Rotation paths and how fast each direction turns (degrees a step)
Each turn is a multiple of 5 degrees from 10 to 175, or 0.
Each row of a path follows its step; steps can be skipped.
path 1
step 0: [-0.39  0.79  0.20 -1.72 -0.11  0.29  0.77  1.33  0.52  1.28  3.00  3.18
  0.33 -1.49 -2.31 -1.78 -0.23 -1.24  1.11  1.20  0.67  1.31 -0.28 -0.28
  1.92 -0.12  1.73  0.70  0.48 -0.34  0.26 -1.49 -0.20  2.02  1.17 -0.21
 -1.10  3.13 -2.41  1.64  0.38  0.04 -0.34]
step 3: [ 1.29  1.44  1.42 -1.55  0.73 -1.99 -0.63  1.37  1.23  1.08 -0.67  1.85
  1.20 -0.19 -1.28  0.73 -4.07  0.81 -0.47  1.48 -2.26  1.37 -1.29 -0.41
  1.95 -1.00 -0.92  0.53 -0.59 -0.73 -1.99  1.31 -1.66  0.05 -0.39  0.43
  0.56  2.59  1.91  0.83 -0.09  0.15 -0.59]
step 6: [-0.07  0.37 -2.00 -2.15 -1.05  0.56 -0.70  0.08  1.00 -1.34  0.63  0.93
  0.92  0.91 -0.85 -2.10 -0.14 -0.20 -0.81  3.79  1.56  0.82 -0.62 -0.39
 -1.62 -2.53  0.20  1.45  0.10  0.95 -2.81  0.35  0.03  0.30 -2.24  1.29
 -1.59  1.07  1.62  2.53  0.62  0.48  0.14]
step 8: [-0.61 -1.09 -0.69 -0.62  1.63  0.49  1.08  2.42  1.49  0.91  0.02 -1.82
 -1.46  0.38 -0.92  1.39 -0.43  0.02 -1.55  1.02 -0.03  0.88 -1.19 -1.78
  1.53 -0.74  2.50  0.21  0.68  0.45 -0.93  0.00 -2.77  1.93  1.38 -0.15
 -2.76  3.53 -1.81 -0.15  0.58  0.24 -0.99]
step 10: [ 0.42  1.44 -4.47  1.63  1.92 -0.10 -0.77  1.68  1.13  0.03  0.68  0.67
 -1.33 -2.66  0.15 -0.11  0.67  0.47 -0.94  0.59  0.17  0.42  0.09  1.71
 -2.07 -1.36  0.76  1.63  2.45 -0.08 -2.02 -1.32  1.36  0.22 -0.68  0.20
 -0.62  0.10 -0.28  0.55  2.68  0.23  0.67]
step 11: [ 0.66  2.27  2.06 -1.75  1.65 -0.51 -0.24  0.52  1.48  1.16 -0.72  1.15
 -1.70  1.48 -1.32  1.76 -1.97  1.08 -1.42  1.43 -0.51  1.42  0.73  2.84
 -2.03 -0.50  0.71  1.75  0.15  0.44 -1.31  0.72  1.36 -0.28  1.51  1.24
 -1.04  2.60 -1.28  1.62  0.86  0.45  1.14]
step 12: [-0.43 -2.48 -1.04 -1.24  1.67  1.16  1.24  0.58  0.04  0.42  0.40 -0.08
  0.38  0.14  0.79 -0.69 -1.58 -2.08 -3.24 -1.11 -0.20 -0.07 -0.87  0.80
  1.72 -0.59 -0.29  0.65 -0.50  0.12 -0.50  0.37  1.57 -0.53 -1.10  0.02
 -1.65  3.92 -0.86  2.83  0.58 -1.54  2.39]
step 14: [-0.30 -1.12 -0.62  0.88  0.59 -1.22 -1.38  0.61  0.34 -0.31  1.22  1.37
 -0.23  0.67 -1.53 -1.19 -0.75 -0.01 -1.07  2.68 -0.73  1.12 -0.55  1.61
 -0.48 -1.93  1.72  0.91  1.32 -0.02 -0.75 -2.68 -0.18  4.22 -0.45  2.49
  1.68  1.38 -0.08  1.99 -0.28 -1.13 -0.97]
step 16: [ 0.23 -0.20 -0.85 -1.17  1.41 -1.55 -1.03  0.45  3.18  1.91 -2.08 -0.64
 -0.94 -2.01  0.09  0.75 -0.68 -1.27 -1.88  0.77 -2.49 -0.26 -0.33 -2.54
 -0.74  0.06  0.86  0.64  1.56 -0.73 -0.61 -0.89 -1.37 -0.11  0.52 -1.44
 -0.83  2.50  1.20  2.44 -0.82 -0.29  2.04]
step 24: [ 2.41  1.17 -1.17  0.27  0.85 -1.22  0.57  0.93 -0.21 -0.03 -1.75 -1.35
 -1.36 -2.07  1.07 -1.11 -0.58  0.28 -2.31  1.67  0.25  2.14 -0.18  0.97
 -2.04 -0.92  1.77  0.93  0.72  0.83 -0.87 -1.26  2.20 -2.23  0.51 -0.33
 -1.46  2.37  1.43  0.77 -2.31 -0.34  1.01]
Speeds:
[-0.03  0.01 -0.48  0.44  0.11  0.73  0.13 -0.18  0.59  0.36  0.44 -0.01
  0.13  0.49 -0.34  0.45 -0.11 -0.51 -0.57 -0.08 -0.73  0.47  0.30 -0.34
 -0.69 -0.32 -0.69  0.39 -0.03 -0.31 -0.46  0.59 -0.37  0.29 -0.61  0.79
 -0.06  0.40 -0.66 -0.17  0.72  0.10 -0.15]
10
[ 0.13  0.15 -0.30 -0.13 -0.57 -0.24  0.36  0.14 -0.03 -0.41 -0.05 -0.08
 -0.65  0.48 -0.51  0.37  0.81  0.12  0.26  0.14  0.02 -0.29 -0.56 -0.91
 -0.39  0.20  0.33  0.22 -0.65 -0.24 -0.35 -0.06 -0.46  0.25  0.38 -0.70
 -0.65 -0.62 -0.12  0.20  0.96 -0.64  0.36]
35
[ 0.31  0.98  0.62  0.54 -0.28  0.15 -0.71  0.25 -0.25 -0.46  0.52  0.18
  0.34 -0.42 -0.15  0.60 -0.52 -0.41 -0.68  0.25 -0.05 -0.80  0.00 -0.13
  0.19  0.37  0.14 -0.13 -0.28  0.88  0.34 -0.49  0.24  0.34  0.37  0.56
 -0.46  0.06 -0.03 -0.08  0.64 -0.05 -0.33]
100
[-0.37 -0.50 -0.14 -0.53  0.12  0.57  0.17 -0.42  0.70 -0.02 -0.64 -0.54
  0.08  0.02  0.01  0.54  0.38 -0.51 -0.02 -0.45  0.29 -1.04 -0.18  0.04
 -0.57 -0.19 -0.58 -0.60 -0.51  0.51  0.40 -0.44  0.09  0.07  0.17 -0.56
 -0.09  0.98  0.08  0.12 -0.18  0.06 -0.48]
100
[ 0.01 -0.42  0.60  0.18 -0.67 -0.23 -0.44  0.13  0.38  0.32  0.16 -0.25
  0.65  0.76 -0.65 -0.11 -0.14  0.11  0.30  0.14 -0.58  0.10 -0.20  0.02
 -0.36  0.43  0.19  0.61  0.03  0.34 -0.99 -0.10  0.75  0.50  0.08 -0.49
 -0.61  0.19  0.20 -0.01 -0.95  0.37 -0.33]
135
[-0.10  0.28 -0.42  0.66 -0.14  0.28  0.67  0.84 -0.10  0.56 -1.04 -0.11
  0.03 -0.61  0.23 -0.10 -0.26 -0.08  0.01  0.00 -0.32 -0.36  0.23 -0.61
 -0.79 -0.03  0.10  0.14  0.74 -0.37  0.52 -0.04  0.52  0.31  0.71  0.00
 -0.45 -0.30 -0.09 -0.66 -0.27  0.36  0.31]
130
[ 0.01 -0.15  0.75 -0.38 -0.18 -0.54  0.60 -0.25 -0.44 -0.76  0.11  0.03
  0.21 -0.34  0.37  0.76 -0.61 -0.45  0.59 -0.08  0.26 -0.13  0.60  0.23
 -0.54 -0.20 -0.27  1.15 -0.16 -0.22 -0.42  0.27 -0.28 -0.03  0.64 -0.29
  0.64  0.17 -0.14 -0.51  0.26  0.35 -0.04]
175
[ 0.70 -0.20  0.55  0.24 -0.01 -0.55 -0.55  0.79  0.45  0.32 -0.39 -0.17
 -0.37  0.12  0.42 -0.06 -0.02  0.04  0.62  0.21  0.28 -0.22 -0.49  0.17
 -0.87  0.06  0.01 -0.16 -0.52 -0.11 -0.04  0.71  0.10 -0.79 -0.12  1.04
 -0.03  0.63  0.57  0.10  0.34 -0.14  0.37]
85
path 2
step 2: [ 0.75  1.30 -2.02 -2.55  0.32  0.53  0.93  0.49 -0.55  0.87  0.96 -0.42
  0.83  0.59  0.26  0.24  0.74  0.07  0.62 -1.81 -1.67 -1.30  1.18  2.19
 -3.60 -1.01  0.04 -0.65 -1.07  2.32 -0.37  0.38  0.14  0.63 -0.13 -2.40
 -1.27 -0.46  0.42 -2.80 -1.87  0.47 -0.39]
step 3: [ 1.33 -0.84  0.82 -2.45  0.57 -2.23  0.31 -0.09  0.26 -1.36 -0.59  0.64
 -0.20  0.31 -0.13 -0.57 -0.45 -0.44 -2.79 -2.25  1.74  0.53 -1.06  0.27
 -1.91 -2.17 -2.23  1.02 -2.94  1.27  1.24  2.00 -0.98 -0.54  0.05  0.69
  0.86 -0.80  0.20 -1.82  0.03  1.21  0.74]
step 9: [ 2.18  0.10 -0.06 -1.26 -0.49 -0.35 -0.97 -2.02  1.79 -0.59  0.75  1.78
  0.70  0.11 -0.26  0.01 -1.23  2.12 -1.95 -2.97 -0.62  0.98 -0.18  1.08
 -2.89 -0.26  1.11 -1.18  0.62  1.25  0.89 -0.86  2.14 -0.36  0.80 -0.24
  0.64  0.03  1.86 -2.48 -0.58  0.38  1.92]
step 12: [ 0.04 -0.89  0.69 -2.57 -2.03  1.49 -0.37 -2.07  0.04  0.60  0.87  0.07
 -0.02  1.91 -0.19 -0.85 -0.22 -0.19 -0.84 -1.96  0.98  1.51 -0.73  1.21
  0.28 -3.08  1.19 -0.90  0.68  3.18  0.73 -0.65 -0.55 -2.71 -0.32 -1.03
 -0.13  0.85  2.57 -1.20 -0.36 -0.02  0.57]
step 14: [-0.08 -2.72 -2.01 -2.40  0.19  0.66  0.62  0.21  0.05  0.51 -0.18 -1.16
  1.51 -0.03  0.06 -1.01  0.49 -1.92 -0.78 -1.60 -2.68 -0.33  0.15 -0.47
 -3.84 -0.18 -0.87 -2.19 -0.58  0.10  2.27  2.79  0.85  0.48 -0.16  1.15
 -0.64  0.07  0.59 -0.66  0.15  0.33 -0.76]
step 16: [-2.45  1.46 -0.07 -0.57  1.07 -0.63 -1.67 -0.67  1.91  1.66  0.57 -0.74
  1.79  2.80  0.71  0.22 -1.38  0.37 -1.38 -1.73 -2.13 -0.70  0.09  0.99
 -0.04 -1.83  0.47 -1.46  0.32 -0.95 -0.73 -1.25  2.68  0.16 -0.37  0.25
  2.66  0.90 -0.04 -1.34 -1.61  0.24  1.21]
step 17: [-0.20 -0.16 -2.30 -1.60 -1.22 -1.47  0.40 -1.36  0.02  1.34  0.93 -0.13
  0.41  2.82 -0.47  1.63 -0.34 -1.79 -0.52 -0.85 -0.30 -1.52  0.81 -2.29
 -2.59 -1.16 -0.72 -2.64  0.05 -0.17 -1.31  2.74 -0.15 -1.03  0.13 -0.80
 -1.61  0.91  0.40 -1.40 -0.28 -0.25  1.57]
step 20: [ 0.86 -0.07 -1.96 -1.20 -0.72 -0.37  0.95  0.44  1.16  0.40 -0.18 -0.82
  1.32 -0.37 -0.77 -1.47 -1.19 -1.18  0.43 -1.49 -1.62 -1.00 -0.14 -3.07
 -1.68  1.18  2.54 -1.52 -1.15  1.82 -0.89  0.85  0.90 -2.39 -1.11 -1.02
  0.25  0.16 -0.12 -1.12 -1.81  0.60  2.78]
step 22: [-0.99  1.19  0.80 -3.97 -0.01 -0.27 -0.77  2.06 -1.11  1.25 -0.43 -0.20
  0.54  0.93  2.06 -1.54  1.24 -2.48 -2.04 -1.48 -0.46 -0.43 -0.56  0.08
  0.50 -0.86 -1.49 -1.64 -0.14 -0.07 -2.08 -1.28 -0.62  0.04 -0.21 -0.58
  0.63  2.63  0.70 -1.57 -1.10 -0.36 -0.75]
step 24: [-0.44 -0.64 -0.74 -0.37 -3.22 -1.37 -1.95 -2.26  0.36  1.62  0.38  0.02
  2.56 -0.47 -0.80  0.38  1.17 -1.14 -1.54 -2.50  1.69  0.35  0.68 -0.75
 -0.71 -1.62 -0.94 -0.47 -1.28  1.46  1.28  0.90  1.65  0.24  0.79 -1.40
  0.84 -0.50  2.59 -0.13  0.40 -0.66  1.51]
Speeds:
[ 0.28  0.44  0.59 -0.06  0.41 -0.57  0.72  0.07 -0.82  0.18 -0.08  0.53
 -0.57 -0.20 -0.22  0.17 -0.05  0.32  0.61  0.55 -0.01  0.55  0.38  0.71
 -0.58 -0.30  0.10  0.91 -0.91  0.47  0.06  0.03 -0.04  0.80  0.29 -0.13
  0.22 -0.32  0.13 -0.13 -0.09  0.02  0.11]
10
[-0.10 -0.18 -0.05  0.07 -0.52  0.75 -0.55  0.35 -0.46 -0.14 -0.40 -1.08
  0.70 -0.11  0.57 -0.45  0.05 -0.14  0.04 -0.03 -0.17  0.37  0.15  0.62
  0.31 -0.05 -0.64  0.42 -0.67  0.47  0.41  0.47 -0.69 -0.19  0.03 -0.58
  0.41 -0.30  0.25 -0.68  0.05  0.32 -0.31]
35
[ 0.10  0.95 -0.12 -0.71  0.06 -0.29  0.15  0.69  0.25 -0.01  0.09 -0.51
 -0.49  0.22 -0.35  0.15  0.13  0.14  0.12  0.17  0.48 -0.24 -0.71 -0.80
  0.23  0.09  0.47  0.38 -0.59  0.01 -0.15 -0.10 -0.67 -0.89 -0.47  0.05
  0.41 -0.73 -0.46 -0.08  0.56  0.56  0.00]
145
[ 0.24 -0.62  0.05 -0.50  0.20 -0.17 -0.19 -0.30 -0.84  0.51  0.79  0.06
 -0.54 -0.07  0.34  0.38 -0.76 -0.27 -0.15  0.33  0.49 -0.40  0.20 -0.18
  0.43 -0.65 -0.45 -0.18  0.34 -0.22  0.70  0.53 -0.07 -0.22 -0.58  0.06
  0.22 -0.50  0.87  0.51 -0.14  0.50 -0.11]
155
[-0.30 -0.01 -0.05  0.24 -0.44 -0.88  0.10 -0.26 -0.18  0.05  0.66 -0.68
 -0.56  0.63  0.49 -0.31 -0.86 -0.40  0.86 -0.08 -0.67  0.58  0.01  0.60
  0.42 -0.02  0.08 -0.48  0.08 -0.31 -0.72 -0.49 -0.39 -0.06 -0.39 -0.15
  0.26  0.25 -0.56  0.00  0.00 -0.20  0.16]
70
[ 0.40 -0.48  0.83 -0.26  0.03 -0.36  0.59  0.35 -0.04  0.16 -0.57 -0.06
 -0.18  0.34  0.46 -0.39  0.59  0.36  0.12 -0.43 -0.73  0.07  0.08 -0.62
  0.12 -0.14 -0.84 -0.34  0.12  0.01 -0.26  0.21 -0.50 -0.01  0.63  0.51
  0.17 -0.07  0.20  0.86  0.83 -0.19 -0.67]
100
